Named moves (each a turn or a mirror), then the moves between two rows, first move first; the first pair answered
j_665:
[-1.637, 0.903, 0.152, -0.197, -1.454, 0.157, 1.732, -3.554, -1.210, -1.044] |-> [0.608, 0.876, 0.476, -0.506, 0.949, -1.737, 3.009, -1.646, -1.352, 2.472]
[-1.597, -1.410, -1.450, -1.850, 3.427, -1.611, -1.027, 0.098, 0.309, -0.206] |-> [-2.218, -1.192, -1.290, -1.564, 1.853, -0.831, -1.394, -0.732, 0.401, -1.474]
[3.487, -0.146, 0.133, -1.718, 2.456, -2.716, 1.267, 2.307, 2.399, 1.972] |-> [-1.045, -0.219, -0.719, -0.276, -2.944, 0.322, -1.302, -2.084, 2.974, -4.259]
j_834:
[0.916, 0.993, 0.445, 2.027, -1.437, 0.035, 1.883, -0.743, -1.890, 1.847] |-> [1.354, 0.873, 0.484, 2.252, -0.030, -0.007, 1.596, -0.084, -1.464, 2.261]
[0.827, 0.539, -0.117, 1.460, 0.577, -1.626, 4.292, 0.514, -2.355, 3.270] |-> [0.913, 0.689, -0.053, 1.189, 0.643, -1.475, 4.471, 0.588, -2.276, 3.209]
[3.438, -0.719, -0.293, -1.793, 1.105, -1.819, 0.329, 2.035, 0.348, 3.129] |-> [1.270, 0.432, -0.909, -3.571, -2.712, -2.666, 1.642, -0.128, -1.044, 1.577]
[1.745, 0.811, 0.889, -4.359, -1.436, -2.057, 0.777, -0.531, 1.649, 1.842] |-> [2.781, 0.295, 1.280, -3.625, 0.692, -1.735, -0.196, 0.117, 2.020, 2.299]
j_358:
[4.009, 1.203, 3.289, 0.491, -1.161, 1.387, 0.639, 3.733, -0.286, 2.681] |-> [2.559, -0.674, 1.719, 4.671, 3.896, 2.228, 0.157, 1.683, -0.268, 2.547]
[-1.381, -2.226, -1.043, -2.682, 3.868, -0.071, -3.066, 1.080, 2.238, -1.436] |-> [0.680, -0.691, 0.675, -5.467, 0.245, -2.090, -1.019, 3.167, 1.101, 0.268]
[-0.023, 0.635, -2.092, -1.110, 2.414, -0.770, 1.842, -0.178, -1.417, 0.891] |-> [-1.154, -0.417, -1.683, -1.259, 1.564, 1.342, -1.155, -0.325, 0.027, -2.264]
[-0.540, -0.474, -1.021, 1.844, 2.076, -0.527, 0.123, -1.071, -0.361, -0.462] |-> [0.065, -0.107, 0.423, -0.781, -1.473, 0.695, -1.291, 0.086, 0.566, -2.269]
j_198:
[2.140, 0.786, 0.764, 0.775, -1.582, 0.704, 0.907, 1.682, -0.254, 1.790] |-> [0.772, 0.968, 0.076, 1.686, -1.925, 0.210, 1.896, -0.337, -1.017, 0.922]
[-1.194, -1.483, -1.054, 0.443, 2.140, 0.094, -1.727, -0.927, -0.191, -1.081] |-> [-0.261, -1.752, -0.264, -0.139, 2.529, -0.041, -2.309, 0.338, 0.238, -0.600]
[-0.921, 0.674, 1.339, 0.751, -4.841, 2.049, -0.616, 0.084, 1.358, -3.289] |-> [2.012, 0.837, 3.107, -1.599, -4.243, 0.969, -0.324, 3.324, 1.633, -0.578]
[-1.882, 0.687, -0.496, 3.996, 1.701, 2.314, -4.548, 1.835, -0.882, -1.574] |-> [0.540, 0.439, 0.150, 2.118, 2.684, 1.208, -4.116, 4.569, -0.279, 0.527]

Each pair is 2 to 3 moves apart.
[-1.565, 0.157, 0.579, 1.172, -3.259, 2.868, -1.823, -0.061, 1.286, -3.952] |-> [-2.264, 0.851, -0.227, 1.872, -3.898, 2.217, -0.322, -0.939, 0.188, -3.542] | j_198 j_358 j_665
[-1.702, -2.031, -2.674, -3.833, 7.044, -1.397, -3.406, 1.392, 2.279, -0.341] |-> [0.544, 0.099, -2.061, -6.133, 4.570, -4.027, 0.070, 3.254, 0.461, 3.477] | j_358 j_358
[-3.157, -1.799, -2.759, 0.703, 3.928, 0.046, -0.367, 0.604, -0.100, -4.045] |-> [-1.434, -1.454, -2.505, -0.615, 5.800, -1.986, 1.383, 2.242, -0.637, -1.025] | j_834 j_665
[3.004, -0.232, 2.636, 1.389, -2.652, 3.308, -1.761, 0.433, 1.504, -0.800] |-> [4.096, -0.174, 2.114, 2.491, 0.975, 1.465, 0.241, 1.090, 0.450, 2.654] | j_665 j_358
[-1.428, 0.042, -3.044, 0.858, 3.388, -1.718, 2.473, -2.475, -1.707, 1.849] |-> [1.687, 0.541, -0.742, -2.990, 2.980, -2.318, 1.291, 1.708, -1.007, 3.549] | j_665 j_358 j_665
[-3.547, 0.248, -2.707, 0.501, 0.819, -1.442, 1.583, -3.855, -1.602, -1.049] |-> [-1.895, -2.224, -1.425, -0.422, 4.624, -0.398, -2.645, -0.282, 1.860, -1.408] | j_358 j_665 j_358
[1.779, 1.361, 0.670, -0.040, -4.317, -1.440, 2.259, 0.777, -1.453, 1.179] |-> [3.201, -0.381, 0.536, 0.706, 2.339, -0.923, -0.444, 3.102, 0.336, 2.045] | j_358 j_358 j_665
[1.756, -0.760, 2.159, 1.896, -1.486, 3.425, -2.748, 1.682, 1.818, -0.989] |-> [-0.348, 0.938, 1.827, -1.429, -6.060, 1.468, 0.568, -0.326, -0.136, -1.160] | j_665 j_834
[0.081, 2.232, 1.314, -2.716, -7.018, -0.924, 2.709, 1.241, -1.509, 1.257] |-> [2.539, -1.283, 1.070, 3.304, 4.072, 2.196, -1.783, 4.038, 2.370, 2.886] | j_834 j_358
[2.214, -0.177, 1.652, -1.033, 0.777, 0.362, -0.051, 3.738, 2.778, -0.411] |-> [-0.703, 1.362, 0.982, 0.486, -3.884, 0.965, 1.650, -0.142, 0.757, -1.888] | j_665 j_358 j_665
[1.623, 1.952, 0.389, -3.453, -5.074, -2.805, 2.673, 0.577, -2.849, 1.427] |-> [4.353, -0.302, 0.753, 2.849, 4.364, 0.136, -1.322, 3.122, 0.176, 2.951] | j_198 j_834
[-0.512, -0.456, 1.623, 4.347, 2.882, 3.054, -2.892, -1.065, -0.217, -1.681] |-> [-1.717, 2.081, 1.438, 3.546, -3.033, 1.527, 0.821, -3.275, -2.769, -1.175] | j_358 j_358 j_665
[-2.495, -0.445, -0.653, 2.122, -2.311, 0.575, -1.033, -4.159, -0.909, -1.815] |-> [-2.523, -1.095, -1.682, 2.156, 1.918, -0.010, -1.661, -3.601, -0.685, -1.267] | j_665 j_834 j_358
[-2.240, -1.808, -1.682, 0.296, 3.597, 0.373, -1.866, -0.475, 0.987, -2.303] |-> [-1.016, -0.719, -1.443, -3.795, 2.028, -3.233, 1.028, 1.384, -0.497, 1.218] | j_198 j_834 j_665
[2.805, 1.411, 1.852, 9.301, -3.290, 5.131, -0.810, 1.485, -1.274, -0.333] |-> [3.607, 1.311, 2.890, 5.185, -6.003, 5.396, -2.038, 3.958, -0.303, -0.687] | j_834 j_198
[3.057, 0.632, 4.538, 1.147, -0.061, 3.197, -0.016, 2.631, 4.598, -1.071] |-> [1.181, 0.584, 3.891, 3.172, -1.900, 3.992, 0.342, -0.088, 3.993, -2.211] | j_358 j_665 j_834
[0.572, 2.037, -0.932, -0.686, -3.202, -1.744, 3.325, -1.125, -2.009, 1.854] |-> [0.634, 1.957, -0.135, 0.973, -4.626, 0.214, 2.419, -2.179, -1.791, 0.523] | j_834 j_665 j_358
[-1.387, 0.634, -3.438, 0.073, -2.342, -0.977, 2.574, -4.325, -0.361, -1.956] |-> [4.063, -1.210, 0.297, -1.386, 0.364, 1.221, -1.981, 3.556, 3.421, -0.801] | j_834 j_358 j_665
[-5.040, 0.587, -2.608, -0.577, -2.296, -0.265, 2.696, -3.769, 0.151, -3.496] |-> [-4.280, -0.863, -2.182, 1.755, -0.431, 1.958, 0.069, -3.536, 1.615, -5.166] | j_834 j_665 j_834
[-1.828, -0.675, 0.157, -5.019, -4.581, -0.558, -2.068, 0.425, 0.999, -3.910] |-> [-0.171, -2.132, -1.789, 3.926, 6.329, -0.412, -0.435, -0.425, 0.744, 1.019] | j_358 j_198 j_834
[1.802, -0.170, 3.270, -1.180, -0.445, -0.921, -1.158, 1.200, 1.635, 1.558] |-> [1.378, -0.994, 2.419, 2.124, 1.487, 0.327, -1.091, -0.437, 1.686, 1.799] | j_198 j_665 j_834
[2.266, 1.459, 2.313, 0.451, -2.430, 0.046, 2.075, 2.799, -0.636, 3.511] |-> [-1.297, 0.816, 1.829, 1.759, -5.248, 2.433, -0.692, -0.658, -0.296, -1.513] | j_198 j_358 j_358
